Families of rows that turns and mirrors carry onto each other, the same ones carrying the whole set onto itself: the rest of each named row's family, in list order
4 families of 8 rows
j_542: [-16 -11  -3  -9  20  12   5  -9 -14  -6   5  -6  -8   7]
j_256: [ -9  -1  29 -12   0  17  -4  -6   7   2   5 -11  12  -4]
j_839: [-16  -4  15   1  -4 -15  19  -6  -4   3  -7   8  -4   3]
j_96: [ -8  -4 -22   5  -2  -7   4   5 -14  -5  -6  14  -6  -6]
j_823: [-10   5   5   3 -17   0   1  13  11  -8   0  14  22 -17]
j_660: [ -8   1  16  -3  -8 -11  21  -7  -2   6  -8   5  -4   3]
j_926: [-14 -12   0 -12  19  14   8 -14  -9  -3   3  -7 -13   3]
j_788: [-14 -11   0  -8 -10  10   7  -5  17 -26   5   0   1   2]
j_657: [-10  -8 -24  10   1  -5   4  12  -7  -3  -3  11   0  -7]
j_707: [-8 -4 21  1 -5 -7 21 -9 -4  0 -5  6 -1  3]
j_804: [ -4   1   6   3 -15  -3  -2   7  11  -1  -3   7  24 -17]
j_806: [ -7  -6 -26   4   2  -4   6   8  -7  -9 -11  11  -2  -6]
j_450: [-17 -12  -4  -5 -14   6   6  -9  14 -22   9   6   6   6]
j_202: [ -8  -1  24 -14   3  18  -1  -6   9   2  -1 -12  16  -3]
j_689: [-19 -13  -7  -2 -10  14   6  -7  10 -26  -1   0   3   7]
j_89: [-11   4  15   4  -6 -11  21  -5   4   4  -6   9  -5   2]
j_775: [ -9  -3 -15 -10   9  23 -16   7   6 -10   3  -8  12 -13]
j_891: [ -5   5   5   1 -19   2   1  14  14  -2  -1   8  19 -16]
j_352: [-12  -4  29 -13   2  13  -3 -13   6  -3   3  -9  16  -2]
j_151: [-11  -7  25 -10   4  16  -3  -4  14  -1   6  -8  20  -2]
j_271: [ -8 -10 -13 -14   7  25 -20   6   0  -6   0  -7  13 -11]
j_592: [-14  -6  -3  -7 -14  13   9  -8  12 -23   5   1   0   7]
j_395: [ -5   4   3   1 -16  -1  -7  15  12  -2  -5   8  21 -15]
j_797: [-12  -4 -18  -9   9  17 -21   7   3  -7   5  -5  16 -15]
j_181: [-14  -6  -3 -13  18  13   4 -12 -10  -2  -3 -10 -11   7]
j_696: [-11 -13  -1  -9  19  12   1 -14 -13   0   0 -10  -9   6]
j_234: [ -9   0 -26   3  -3  -4   5  12  -8  -6  -5  11  -7  -6]
j_174: [ -4   1   8   2  19   3  -7   6 -16  16  -7  -2   9 -17]
j_688: [ -4   7   5  -3  14   2  -5   6 -14  21  -7   0   8 -13]
j_622: [ -2   5   5  -7  14   0  -6  12 -11  20  -9  -2   5 -15]
j_579: [ -5  -7 -14  -8   8  22 -18   3   2 -10   7  -5  19 -13]
j_588: [  0   6   8  -3  12  -3  -4  10 -12  20   0   0  10 -17]

Which other rows belong to the same family as j_450? j_542, j_839, j_657, j_804, j_352, j_174, j_579

